128 stands for zero in the data rows.
Here are some points, one per row:
[156 111  99 134 144  90 161  92  78 115 142 170 119 116 136 149 119  97
 109 138 130 129  40  97 104 126  88 135 130 140 110 140  73 145 162 101
 115 104 130 101 118 170 156  74 133 157 107 115 129 100 145 134 118 140
 163 173 117 100 114 117 125 119 140  82]
[105 134 116 155 133  99 116 115  99 118  93 128  83 108 167 136 166  76
 174 109 170 128 145 118 127 122  91 158 140 144  79 131 134 104 128 129
  95 117 106 112 146 174 173 138  89 105 120 124 193 134  99 148 136 156
  80 122 126 121 147 134 135 112 182 127]
[149 121  98 148 123 101 128 113 114 106 120 146 123 147  83  94 139 106
 112 139 142  83 160 137 127 142 114  95 152 130  96  93 143  94 136 139
 174 115 123  64 116 125  84 121 122 154 126 120 155 139  74 107 148 149
 122 129 118  89 135 146 157  89 129 106]
[143 111 192 126 123 108 105 127 101  99 144  82 155 150 121 146 101 122
  71 167  90 149 152 135 129 115 116 121 127 148 131 126 160 130 139 105
 113 134 101 117 104 131 109  84  95 113 117 102 129 125 138 137 102 136
  68 101 138 100 109 114 184 102 141 117]
[158 119 142 129 145 115 106 111 108 142 144 142  70 106 136 148  97 136
 146 155 128 110 155 152  55 135 129 125  97 127 151 104 157 105 152  96
 137 135  94  96 185 110  82 128 137 114  73 137 113 163 126 141 131  96
 118 133 122 141  93 126 121 139 117 159]
[144 121 153 153 158 140 107 139 129 128 149 132 114 125 106 141  90  63
 109  95 175 122 114 149 154 114  77 139 158 111 141 127 134  91 121 165
 121 144 108 125 110  99  88 133 118 135 142 148 116 119 152 146 102  61
  96 114  96 132 166 113 105 165 136 136]
[188 164 174 120 136 155 106 137 120 147 144 132 133 173 119 143 122 123
 173 155 126 164  83 108 139 119 119  88 117 136 105 156 158 135 110 114
 181 111 141  99 119 153 140 163 108 129  90 116  87 122 109 123 145  79
 132 101 112 133 112 133 122 128 110 148]
[106 117 142 111 109 121 102  96 162 168 128 121 119 172 136 137 130 111
  91 120 147 144  74 151  98 138 116 141 129 130 132  84 153 105 152 135
 105  94 137 148 142  99 127 161 126 122 129 132 139  89 123 101 149 140
 127  96 140  70 166 164 116 174 111 167]
[116 128 147 122 110 150 111 107 114 138 179 129 118 170 127 135 130 161
  98 101 122 111 151  98  99  88 136 155  95 129  76 144 104 122 133 144
 161 108  98 142 104  94 159 126  96 143 160 113  92 174 126 145 137 107
 167 124 118  95 122 131 109 133 136 130]
[113 124 111 114 156 108 100 157 121 109 118  88 104 132 153 127 148 131
 155 123 136 122 104 140 142  94 126 144 110 122 141 156 143 155 156 164
 128 119 124 105 134  95 131 155 128 118 164 137 102 115  81 100  80 147
  96 149 109 106  89 130  86 149  58 110]
[137 129 145 122 130 142 135 102 197 103 148 162 108 131 109 122 157 154
 106 150  98 123  82 119 139 107  96 107 104  96 128 160  99 116 148 149
 124 174  63 151 145 165 139 135 126 125 147 116 119 166 111  98 122 118
 138  86 157 158 111 136 146 125 119 124]
[ 86 133 111 102 129 137 120 135 130 146 133 125 105  93 177 146 189 103
 106 105 132  73 114 127 136 111 163  86 149 130 121 127 122 130 145 148
 113 177 179 163 153  90 123 129  92 140 135 136 107 107  99 118 147 106
 107 134 107  98 113 105 163 139 146 150]
[ 90 114 137 111 147  85 152 104 142 200 146 122 151 140 107 103 168 151
 144 147 111 168 121 173 108  84 146 132 118 104 157 134 112 123  94 129
 175 169 134 119 111 142 153 124 131 146 121 106 147 150 138 127 136 112
 131 109  90 120 121  96 126 131 123  88]
[ 92 156  97  75 150 142 102 137 151 116 129 135 113 114  92 114 114 128
 133 156  95 145 141  84  81 126 102 140 113 146 145 125  97 136  93 147
 122 117 172 142 113 148 120 134  90 103 103 156 125 151 108 125 111 134
 162  77  94 126 148  92 129 112  98 118]
[145 152 105 109 109 135 147 100 130 155 159 113 157  95 116 114 130 138
 111 136 131 145  97 106 164  94 176 124  75 134 141  92 101 120 126 136
 112 135 139 147 115 144 101 100  99 125 121 152 148 142  87 159 137 141
  84 116 140 150 116 133  59 128 105 134]
[137  74 123 132 123 183 116 174 122 166 168 143  99 105 122 145 184 143
 135 117 149 106 128 126 121 153 145 130 111 134 161 126 123 101 123 132
 132 112 157 147 116 186 116 127 153  88 170 135 123 116 136  90 107 159
  96 117  96 101 131 116 117 145 130 132]
[118 135 124  98 176 145 143 167  96 127 131  99 154  99 165 134 125 144
 109 124 118 117 101 120 111 136 135  89 102 122 127 123 111  77  59 137
 133 139  98 147 113 105 142 126 108 129 145  82 132 117 129  94 166 137
 106 117 136 143 168 156 123 142 107  82]
[ 68 122 159 127  63 101 119 102 103 131  86 168 136  88 111 152 135 158
 134  92 102 128 138  85 160 154 123 147 156 124 117 127 171 139 101 123
 137 108  78 144 135 159  93 147 151 149 117 144 128  79 131 126 152 121
 130 143 120 141 120  87 113 140  82 120]
[127 141 120 128 118  72 138  93 115 141  99 170 155 112 139  99 153 118
 137 104  93 132 160 117 115 162 137 112 161 114 120 141 145 117 140  86
 108 114 146 153 110 125 109 158 138  79 172 122  56  97 126 162  80 113
 119 123 156 154 132 143 100 133 137 119]
[141 147 138 133  92  98 139 132 122  98 141 107 118  90 135  77 152 172
 143 117 109 121 156 121 165 140  90 154 105 146 146 132 161  90 133 146
 105 147 176 100 107 124 130 124 149 116  96 128 106  89 142 138 140 128
 192 130 136 132 112 125 119 175 151 134]
[100  88 181 181 111 127 119 153  95 129 157 123 149 122 142  96 104 125
 135 154 111 131 123 133 125 148 126  94 157  94  78  82 108 173  92 163
  97 145 159 138 141 129 109 154 128 144 131 123 144 147 156 122 116 137
 155 136 189 155 122 129 111 155 141  90]
[141 147 141 124 149 151 112 108 138 136  93 128 131 104 107  97  84 121
 128 105 117 129 170 148 126 128 135 133 126 106 106 141 118 162 100 137
 120 125 150  88 132 164 151  77 160 157 172 136  94 100 133 109 158 159
 129 113 169 132  98 121 129 164 139 172]
[136  93 119  88 115 185 148 114 151 143  87  99 151 121 156 107 118 158
 130 136 139 123 134 131 136 112 109 133 145 158 111 134 150 128 132 114
  75 132 147  70 159 138 111 167 155 125 173 119 117 136 159 156 148 120
 152 139 124 149 138 118 109  75 130 126]
[123 142 150 141  69 113 150 155 174 109 158 162 142 107 123 131  97 133
 149  98 119 125 127 135 113 150 120 119  95 121 146 117 110 170 119 107
 126 142 161  70 112  88 175 137 115 136 159 106 156 139 151 140 130 116
 107 145 147 146 151 126 142  97 104 161]
[108 123  85 136 124 153  90 144 158 113 108 130 136 119 124 123 153 158
 119 163 145 130 105 131 145 156 173 180 158 108 117 142 125 145  79 131
 119  94 140 105 130 105 125 103 140 114 111  94 145 141 146 138 101  68
 112 168 154 127 126 167 146 143 165 142]
[140 156 132 134 135 154 155 135 127  69 125 127 141 168 144 103 154 147
 147 113 131 150 143 141 114 111 155 118 135 117 151 135 131 133 119  68
 110 107 118 120 152 105 114  83 123 147 152 199 179 127 175 100 121 103
 164 117 134 133 136 124 119 123 126 130]
[128 130 113 153 131 151  86 127 117 127 127  91 151 113 115 137 133  66
 119 110 112 135 128 110 150 160 179 171 148 147 184 147 132 124 162  80
 133 146 143 115 152 120 166 148 181 158 127 129 129 168 109 132 131 132
 165 129 136 143 150 124 137 110 113 129]
[127 109  98 162 132 131 124 147 115 111 114 131 153 161  96 159 125 140
 118 123 145 132  97 153 115 130 175  99 125 152 105 137 130 178 135 158
 143 173  90 142 114  96 125 113 125  98 140 113 173  86 150 153 125 163
 171  96 133 191 138 131 151 124 158 149]
[132 132  79 107 120 152 123 107 146 133 124 122 128 138 109 124  87 113
 177 130 116 117 177 149 173 160 108  91 124 146 168 145 126 163 163 133
 112  97 114 171 118 105 169 120 159 116 102 144 147 124 137 110 142  92
 118 146 105 117 109 153 108  97 154  93]
[ 97 165 112 151 163 101 142 139 139 117 131 119 155 163 141 111 118 134
 118 111 171 132 137 127 154 147 142 105 116 143 150 109 131 112 141 143
 127  78 113 153 174 150 155 145 168 123 101 131  89 149 143 131 105 155
 133 163  90 146 106  92 143  84 143 176]
[153 120 114 108 140 124 140 160 117 114 128 126 122 166 124 186 126 130
 135  78 140 104 133 160 135 103 114 167 156  77 144  74 140 159 109 111
 104 154 131 186 101 139 115 128 128 146 100  96 128 142 120 150 148 168
 143 141 141 141 118 173 154 112 151 128]
[155 120 139 114 150 106 221 151 160 111 110 113  97 113 117 154  92 147
 121 166 141 137 160 123 135 144 164 148 165 166 101 122 119 133 161 123
 158 125 117 143 103 144 166 145 151 110  96 168 122 140 115 105 132 110
 135 142 131 111 136 121 116 124 124 123]
[173 159 106 143 104 132 174 141 125 176  79 100 116 132 134 136 100 122
 108 146 133 152 140 111 122 127 117 124 108  88 118 154 132 139 148 131
 173 111 121 167 124 119 100 132 111 162 126 123 167 159 162 137  92 163
 133 137 141 135 140 118 193 151 131 111]
[120 116 149 158 136 145 115 130 137 112 110 167 145 156 164 126 110 124
 154 167 131 137 160 137 135 118 113 152 144 161 149 164 101  99 141 130
 166 153 140 163 146 112  96 115 119 126 106 148 118 102 115 151 160 185
 101 187 129 116 162 156 136 113 114 140]
Along one direction, these points spread out more than along any other. Take the direction at right angles to it along which they spread out most. Go by this last direction. How many in every 100 of the points above lie lower along it than each point below? Round to a whole number. More than half of the points above lie lower than the first one.
[143 111 192 126 123 108 105 127 101  99 144  82 155 150 121 146 101 122
  71 167  90 149 152 135 129 115 116 121 127 148 131 126 160 130 139 105
 113 134 101 117 104 131 109  84  95 113 117 102 129 125 138 137 102 136
  68 101 138 100 109 114 184 102 141 117] 91
[108 123  85 136 124 153  90 144 158 113 108 130 136 119 124 123 153 158
 119 163 145 130 105 131 145 156 173 180 158 108 117 142 125 145  79 131
 119  94 140 105 130 105 125 103 140 114 111  94 145 141 146 138 101  68
 112 168 154 127 126 167 146 143 165 142] 56
[155 120 139 114 150 106 221 151 160 111 110 113  97 113 117 154  92 147
 121 166 141 137 160 123 135 144 164 148 165 166 101 122 119 133 161 123
 158 125 117 143 103 144 166 145 151 110  96 168 122 140 115 105 132 110
 135 142 131 111 136 121 116 124 124 123] 59
[137 129 145 122 130 142 135 102 197 103 148 162 108 131 109 122 157 154
 106 150  98 123  82 119 139 107  96 107 104  96 128 160  99 116 148 149
 124 174  63 151 145 165 139 135 126 125 147 116 119 166 111  98 122 118
 138  86 157 158 111 136 146 125 119 124] 74
[149 121  98 148 123 101 128 113 114 106 120 146 123 147  83  94 139 106
 112 139 142  83 160 137 127 142 114  95 152 130  96  93 143  94 136 139
 174 115 123  64 116 125  84 121 122 154 126 120 155 139  74 107 148 149
 122 129 118  89 135 146 157  89 129 106] 68
[145 152 105 109 109 135 147 100 130 155 159 113 157  95 116 114 130 138
 111 136 131 145  97 106 164  94 176 124  75 134 141  92 101 120 126 136
 112 135 139 147 115 144 101 100  99 125 121 152 148 142  87 159 137 141
  84 116 140 150 116 133  59 128 105 134] 41
[127 109  98 162 132 131 124 147 115 111 114 131 153 161  96 159 125 140
 118 123 145 132  97 153 115 130 175  99 125 152 105 137 130 178 135 158
 143 173  90 142 114  96 125 113 125  98 140 113 173  86 150 153 125 163
 171  96 133 191 138 131 151 124 158 149] 97
[156 111  99 134 144  90 161  92  78 115 142 170 119 116 136 149 119  97
 109 138 130 129  40  97 104 126  88 135 130 140 110 140  73 145 162 101
 115 104 130 101 118 170 156  74 133 157 107 115 129 100 145 134 118 140
 163 173 117 100 114 117 125 119 140  82] 82
[113 124 111 114 156 108 100 157 121 109 118  88 104 132 153 127 148 131
 155 123 136 122 104 140 142  94 126 144 110 122 141 156 143 155 156 164
 128 119 124 105 134  95 131 155 128 118 164 137 102 115  81 100  80 147
  96 149 109 106  89 130  86 149  58 110] 0
[127 141 120 128 118  72 138  93 115 141  99 170 155 112 139  99 153 118
 137 104  93 132 160 117 115 162 137 112 161 114 120 141 145 117 140  86
 108 114 146 153 110 125 109 158 138  79 172 122  56  97 126 162  80 113
 119 123 156 154 132 143 100 133 137 119] 9
[140 156 132 134 135 154 155 135 127  69 125 127 141 168 144 103 154 147
 147 113 131 150 143 141 114 111 155 118 135 117 151 135 131 133 119  68
 110 107 118 120 152 105 114  83 123 147 152 199 179 127 175 100 121 103
 164 117 134 133 136 124 119 123 126 130] 79
[ 68 122 159 127  63 101 119 102 103 131  86 168 136  88 111 152 135 158
 134  92 102 128 138  85 160 154 123 147 156 124 117 127 171 139 101 123
 137 108  78 144 135 159  93 147 151 149 117 144 128  79 131 126 152 121
 130 143 120 141 120  87 113 140  82 120] 12
